In the rows, zero is written as 128.
runs of hidden systems
R, seq 1 (8 x 22)
[[174 159 139 192 134 158 164 172 131 125 153 122 128 151  85 135 144 184
  141 128 161 138]
 [ 94 136 145 160 145 144 103 103 200 151 160 120 157 175 139 109 156 143
   96 125 152 175]
 [ 61 114 152 151 120 143 127 115 116 108  88 163 102 154  95 164 169 128
   92 135  87 171]
 [ 90 131 166  79 103 150 149  72 155 116 144 126  89 103 100 145  99  63
  139 147 130 126]
 [116 140 110  83  86 121 110 155 101  98 112 112 148  96 134 136 109 112
   90 202 130  77]
 [186 139 117 117 133 167 133 196 131 105 151  91 109 103  83 137 148 136
  161 131 151  79]
 [134 123 116 115 172 141  51 159 167 125 157 116 151 145 160  84 153 169
  120 116 169 126]
 [104 123 141 158 171 141 110 155  98  97 105 184  82 147 124 128 153 186
  139  93 128 169]]
H, seq 2 (8 x 22)
[[113 116 121 140 138 123 181 117 125 151  80 153  85 118 107 165 142  96
  165  80  66 148]
 [ 99 136 123  96  88 111 150  87 128 122 116 110 134  85 157 148 102  42
  105 140 102 119]
 [148 144 106 130  80 102 156 159  74 124  97 120 161 118 122 137 100 143
  103 194 118  84]
 [198 115  99 125 125 127 106 161 143 147 166  63 182 134 136 110 150 132
  123 131 142  83]
 [153 110 125 174 152 126  81 154  82  98 141 133 142 146 172 118 174 165
  103  76 140 156]
 [159 117 133 150 162 137 163 127 117 133 129 143  77 114 119 142 142 118
  190  43 112 147]
 [ 93 163 135 135 122 119 161  77 140 119 134 138 110  85 185 141  86  69
  123  99 134 161]
 [118 174 102 145 101  93 195 138 119 161  80 147 142 117 126 142  75 140
  131 178 106 118]]
K, seq 3 (8 x 22)
[[118  57 177  94 122 146  80  81 109 110 151 129 116 173  85 121 161 127
  119 132 120 132]
 [120 111 187 106 104 153 109 102  70  60 162 147  94 129 100 130 115 137
  114 151 163 134]
 [127 176 158 114 116 163 128 130 131  75 180 123 100  92 129 122  89 126
  124 154 201 121]
 [105 187 121 125 155 168 112 171 205 117 158 118 114 112 131 114 124 152
  130 146 184 129]
 [ 99 132 123 109 180 160 108 151 221 156 128 134 100 143  99 117 156 145
  163 114 132 138]
 [ 79  78 147  80 161 127  90  92 159 151 111 167  96 163 101 109 143 140
  154 124 104 142]
 [101  90 173  79 112 120 120  76  96 124 122 170  97 157  84 117  93 147
  141 173 126 125]
 [137 135 170 104  88 132 138  86 112 114 173 127 134 141 102 108  73 140
  120 195 177 111]]
H, seq 4 (8 x 22)
[[166  96 126 180 109 130 105 137 100 121 146  90 184 168 133 131 188 137
   79 118 120 134]
 [165 103 130 177 134 156 138 153  96 104 133 111 112 132 106 163 196 117
  133  61 106 146]
 [125 155 129 146 127 150 152 127 118  88 135 114  90  72 154 167 142  62
  130  69 125 145]
 [118 193  97 141 113 120 181 160 110 111  97 141 107  65 161 153  87 106
  129 133 127 120]
 [146 167  68 112 130  93 145 165 156 165 109 106 163  92 176 112  90 123
  136 147 126  88]
 [149 108  83 127 142  74  90 146 107 161 106 127 182 146 190  92 127 163
  114 123 114 116]
 [181  63 122 129 145  93 114 107  83 159 128 135 143 162 139 108 144 144
  160  70  99 128]
 [155  91 165 152 114 118 146  51  81 119 163 129 125 136 145 133 123  93
  130  73 129 162]]
U, seq 5 (8 x 22)
[[165  98 146 154 121 103 130 128  32 106 121 166 124 157 122 118 118 189
  137 121 131 136]
 [196 119 154 168 133 138 154  97 135 146 194  98 140 148 120 115 129 132
  158  82 162 142]
 [122 190 118 205 123 122 153 136 141 121 138 120 165 122 181 134 123 134
   83 118 157 172]
 [114 154 103 159 115 141 188 142 182 166  97  96 136 123  98 171 151  86
  126 129  81 132]
 [ 82 121  95  80 121 105  91 112 165 147 102 106 156 111 174 125 133  75
   95 143  92 110]
 [121  85 116  89 107 102 122 142  56 115  65 149 116 124 113 146 133 125
  127 151  72  93]
 [190  67 137  78 133 115  94 105  91 129 163 110 128 134 125 100 124 124
  163 103 140  89]
 [176 138 130 175 136 114 116 155  59  96 148 145 139 134 165 108 121 187
  121 106 168 140]]
R, seq 6 (8 x 22)
[[136 100 168 137 121  99 158  54 115 168 139 158 131 180  99 109  90 154
  154 135 127 152]
 [140 118 160 164  74 105 163  74  79 130 140 124 171 164 117 136 106 128
   88 167 130 144]
 [161 132 145 175  76 146 172 110 116 115 160  75 158 131 104 164 151  80
   92 133 126 130]
 [129 117 117 137 107 148 102 130 155 112 146  67 165 117 146 151 186  64
   77 111 112 127]
 [115  98 109 107 141 149  92 151 122  96 107 111 102  96 140 156 191  74
  120  80  87 121]
 [117 113 111  61 161 121  92 127 126 111 122 142  82  78 170 123 115  91
  164  85 122 109]
 [137 143  94  93 149  91 124 160  91 121  95 164 104  86 177 108  79 152
  162 123 132 102]
 [175 164 101 142 156 106 166 159 129 163 125 145 125 116 142 103  79 180
  183 117 153 113]]
S, seq 7 (8 x 22)
[[147  79 117  71  94  93 118  92  90 140 117 108 146 114 138 128 113  80
  128 144  90  83]
 [151 101 117 143  96  79 128 122  31 118  99 145 158 138 161 128 116 143
   99 136 101 122]
 [205 115 112 161 112  98 167 112  81 147 143 104 156 117 158 131 121 106
  146  79 117 118]
 [123 149  94 173 127  88 142 111 133 155 108 123 172 119 208 129 124 101
   98  87 105 160]
 [122 131 105 167 126 108 194 114 137 172  82 137 123 128 122 163 135  98
  148  92  64 151]
 [ 95 116 118  89 108  95 152  70 156 173 102 119 140 120 138 135 100  63
  132 140  81 120]
 [107 101 129 120  85  89 155 101  78 147  78 148 148 154 104 141 111 129
  108 181  76 121]
 [189  80 130 116  81 100 146  95  80 148 142  91 169 138 116 131 120  98
  125 142 106  90]]
K, seq 8 (8 x 22)
[[162 148 113 130 168 126 169 154 167 174 126 143 102 127 108 114 101 168
  204 105 139 122]
 [102 111 123 132 161  92 112  79 171 190 124 152 154 170 166  85 108 153
  138 109 121 161]
 [103 113 156 161 114 116 167  99 110 159  91 164 125 184  75 144 128 163
  126 158  94 161]
 [124 114 163 124  77 116 159  44 130 143 153 103 150 140 118 138 102  66
  109 149 121 138]
 [107 147 136 150  79 142 115 145 110  94 131 101 171 137 120 146 146 124
   50 195 134 123]
 [171 135 131 138 108 177 143 157 146 102 162  65 127 104  90 161 172  82
  126 117 135 100]
 [118 114 112 111 157 148  51 157 137  88 142 107 129 110 172 120 182 110
  100  93 136 124]
 [126 123 124 116 163 151 118 181  98  89  99 166  60 105 106 145 151 151
  168  90 119 121]]
S, seq 9 (8 x 22)
[[117  80 139 122 106  95 140  81  57 123  92 154 115 127 139 152 131  88
  122 102  72 141]
 [153 126 136 125  82  92 173  79  65 123 125 126 133 100 157 140  79  81
  128 124 116 120]
 [155 160  98 168  89  86 178 128  89 147 108 115 179 115 168 138  95 116
  101 151 115 117]
 [168 125  79 164 114  98 165 145 137 180  98  89 181 132 142 142 145 109
  125 114  80 113]
 [113  87  94 123 131  91 118 107 137 172  85 118 156 138 159 134 159  84
  119  94  56 134]
 [109  79 132 118 117  93 148  77  82 146  83 159 112 133 132 148 125  92
  136 102  64 142]
 [139 115 142 113  85  86 170  62  75 137 121 136 135 114 145 134  73  87
  131 135 110 123]
 [155 146 115 162  77  86 178 113  80 146 115 115 180 130 149 135  91 123
   97 164 117 120]]
T, seq 10 (8 x 22)
[[172 116  96 144  91  95 180 125 109 171 104  89 173 124 124 146 127  90
  127 133  81  99]
 [150  86 116 134  93  97 127  90  95 143 121  89 175 132 158 141 149  69
   95 106  81 122]
 [149  99 120 159 101 102 153 115  51 114  96 128 134 120 148 160 149  92
  110  91  75 138]
 [154 114 120 128 121 109 161  98  91 123 123 123 109  84 166 151 121  62
  148  59 100 133]
 [141 149  80 128 130  90 147 146  97 128  93 129 130  72 196 138 106  90
  131  91 103 113]
 [182 122  72 126 136 103 156 161 123 165 104  97 147  97 153 135 134 101
  159  89  89  90]
 [159  81  81 105 132  80 105 124 109 166 102 108 169 130 171 111 140 108
  130  96  79 103]
 [168  77 109 135 118  79 147 116  62 159  86 138 146 145 132 131 131 134
  145 105  72 116]]
Z, seq 11 (8 x 22)
[[ 98 138  91  87 144 127 147 147 194 174  78 126 112 110 106 139 124 107
  158 141  85 104]
 [ 90  89 115  86 119 100  89 113 134 156  85 139 158 168 119 113 129 143
  101 186  88 110]
 [168  62 157 114  97 130 126 107  79 130 137 116 135 173  59 133 148 141
  132 154 108 104]
 [178 105 163 123 105 124 109  79  89 108 198 101 150 132 149 102 105 117
  118 121 176 121]
 [157 174 145 208 113 148 162 133 106  95 168 117 137 121 143 145 131 133
  102 105 172 164]
 [123 178 107 149 152 155 149 148 188 122 144 105 105  77 162 147 138  80
  144  76 138 143]
 [ 48 154  94 134 153 122 109 154 164 132  73 157 118 115 168 140 147 122
  102 121  96 156]
 [ 99  88 112  82 142 123 127 145 122 141  63 158  87 131  85 148 149 127
  160 134  63 105]]
U, seq 12 (8 x 22)
[[129 131 120 135  68 116 139 111  93 110 126  88 173 107 155 153 131  69
   67 158 110 115]
 [170 106 106 119  89 135 129 159  87 103 122  79 145  96 117 162 168  76
  106 126  96  82]
 [167 104  95 109 142 130  77 170  98  96 131  96 134  94 170 129 168 104
  121  82 118  93]
 [166 118  91 139 169 116 117 181  86 115 102 145 102 101 161 130 152 145
  160  58 109 123]
 [163 128  96 131 182 103 137 137 145 170 125 142 116 116 165 101 116 146
  192  59 125 131]
 [129 155  99 154 156  81 156 129 141 185  99 164 148 142 170  99  84 176
  155 118 125 145]
 [137 122 119 149 125  93 171 101 156 208 108 133 166 174 108 112 103 153
  144 152 105 136]
 [116 105 134 144  97  93 128  74 130 169 126 117 196 181 137 114 122 128
   86 167 111 143]]
Z, seq 13 (8 x 22)
[[144 102  86 158 138  88 104 153  86 144  87 128 170 148 175 124 162 147
  102  98  85 134]
 [186  81 107 137 142  98 146 126  85 159 111 127 127 133 134 131 143 123
  173  62  86 117]
 [159 122 104 138 126  64 143 102  80 160 114 139 164 123 201 105  85 130
  137  99 118 130]
 [179 147  94 181 107  95 201 146  99 165 101 111 156 122 131 148 114 130
  141 118  98 120]
 [164 128  76 129 122  94 144 129 156 178 123  78 178 112 174 122 124  85
  130 108 103 102]
 [134 108  94 177 118  94 134 133 114 161  91 112 184 157 154 141 171 122
   91 109  73 144]
 [165  72 112 129 121 103 140 101  99 155 111 106 137 129 134 146 155  76
  147  70  71 120]
 [144 108 111 140 109  73 128  98  57 126 108 133 158 117 198 127 111 106
  105 102 101 133]]
T, seq 14 (8 x 22)
[[161 108  85 144 168 106  95 163 153 174 115 108 171 158 156  97 162 168
  135  96 113 121]
 [126  71 125 129 153  97 111 102 126 180  95 159 134 188 113 108 147 163
  151 103  82 147]
 [103  95 152 106 116  91 155  58 100 159  95 177 110 155 108 119  82 131
  150 145  99 143]
 [121 153 143 118  78 107 192  82 108 137 125 132 132 113 115 143  62 103
  127 181 129 119]
 [145 164 124 150  73 136 168 122 139 122 152  70 171 105 135 151 115  75
   86 165 141 111]
 [139 132 114 174 106 150 117 154 130 102 139  74 165 122 141 161 195  88
   69 113 113 131]
 [122  95 128 147 148 149  97 141 104  94 120 124 105 124 136 157 203 103
  114  58  93 152]
 [111 109 127  99 165 124 108 132  92  98 101 173  63  95 152 134 130 120
  166  68 110 135]]

runs to name
seq 15 (2 x 22)
[[136 117 178 158 127 180 146  98 148 111 171 116  94 146  73 152 164 109
  140  93 137 163]
 [ 71 174 152 158 116 171 158 128 157  89 128 136  91 105 111 172 140  94
   98 132 137 165]]

H
seq 16 (2 x 22)
[[107  93 158 142 157 163 108 133 152 129 129 146 101 181  68 132 187 167
  140 113 114 156]
 [ 70 100 182  96 125 137  94  60 130 107 147 163 100 151 121 116 113 120
  115 142 142 159]]

R
seq 17 (2 x 22)
[[156 112 130  77 133 115 110 135 133 153 141 137 134 151  95  85  90 188
  164 182 154  85]
 [133 102 162 121 145 136  71  93 146 133 182 128 151 180 133  83 134 169
  120 135 174 145]]

H
seq 18 (2 x 22)
[[142 141 157 167 138 136 122  87 130 108 189 123 130 124 177 113 122 117
  118  74 178 175]
 [ 80 172 110 184 122 116 145 134 118 109  96 145 138 111 188 153 134 109
   76 113 114 175]]

R
seq 19 (2 x 22)
[[ 67 152 113 158 162 140 117 162 189 148  89 154 125 158 124 130 164 163
  110 130 111 166]
 [ 65 114 153  98 142 144 140  96 169 151  99 168  82 151  73 137 129 127
  155 142  99 150]]

R
seq 20 (2 x 22)
[[159  94 154 111 140 111 123  73 149 177 168 129 146 177 110  83 102 157
  166 131 149 127]
 [137 101 150 171 101 103 126 108  51 115 122 151 159 179 125 124 133 173
   88 148 125 156]]

R
seq 21 (2 x 22)
[[ 90 132 148 155 108 164 170 128 144 120 103 133 103 140  58 181 164 104
  115 142  90 151]
 [ 87 121 146  71 116 141  94  78 168 110 153 104 121 101 153 128 123  56
  107 130 134 127]]

U
seq 22 (2 x 22)
[[123 122 102 168 128 109 170 153 124 173  61 143 138 161  96 153 153 151
  133 132  65 138]
 [138  74 122  69 123 110 118  74 155 171 132  99 140 132 124 121 129  70
  150 114  90 103]]

S
seq 23 (2 x 22)
[[159  98 105 137 138  72 101 126  67 143 113 149 162 142 190  94 111 163
  124 104 119 128]
 [177 114 125 166 135  94 187 102 108 181 122 140 135 150 120 125 106 142
  176  85 108 139]]

T
seq 24 (2 x 22)
[[ 95 123 159 124 139 141  91  73 198 144 175 118 141 160 142  99 129 117
  111 129 163 165]
 [ 80 136 179 168 110 161 162  86 135 111 130 151  99 156  84 160 141 116
  109 133 122 182]]

Z
seq 25 (2 x 22)
[[151 100 184 136 114 165 154  80 144 133 172 111 110 161  55 140 141 117
  151 121 137 139]
 [ 97 146 169 124 103 133 121  61 139 104 176 121 135 119 165 119  94  89
   92 138 174 158]]

Z
seq 26 (2 x 22)
[[160 154 126 138  73 107 191 100 107 136 143  95 159 103 136 145  81  84
  119 155 133 107]
 [154 148 107 172  88 122 149 131 127 127 142  69 187 111 166 146 150  79
   77 123 121 127]]

T
seq 27 (2 x 22)
[[162 151 115 188 155  99 165 117 124 161 137 143 144 135 178 112 107 153
  154  70 139 165]
 [125 137 114 179 140  93 173  87 150 182 112 136 146 142 167 129 120 109
  139  77  98 174]]

H
seq 28 (2 x 22)
[[124 137 118  95  92 132 183 113 142 140 113  99 111  90  94 167 113  56
  146 148  92  93]
 [135 123 103  93  86 121 103 143 102  99 125  84 162  91 157 141 135  77
   79 164 116  81]]

T
seq 29 (2 x 22)
[[109 179 149 162 161 154 152 119 185 130 162 151  98 133 129 115 106 156
  153 108 181 173]
 [ 63 181 137 128 143 151 161 114 208 149 119 151  97 118 115 135 101 119
  144 145 138 158]]

Z
seq 30 (2 x 22)
[[142 119 144 154 123 127 164 119 148 176 125 135 144 188  58 123 126 181
  144 168 120 133]
 [ 86 109 174 117 102 125 120  48 155 145 153 127 152 171 115 116 115 111
   98 166 134 153]]

T
seq 31 (2 x 22)
[[164 132 130 144 139 181 126 197 131  96 149 107 102 127  67 147 176 155
  147 124 143 107]
 [114 124 132  98 177 136  58 120 174 125 161 132 124 126 179  82 127 143
  139  96 171 144]]

Z
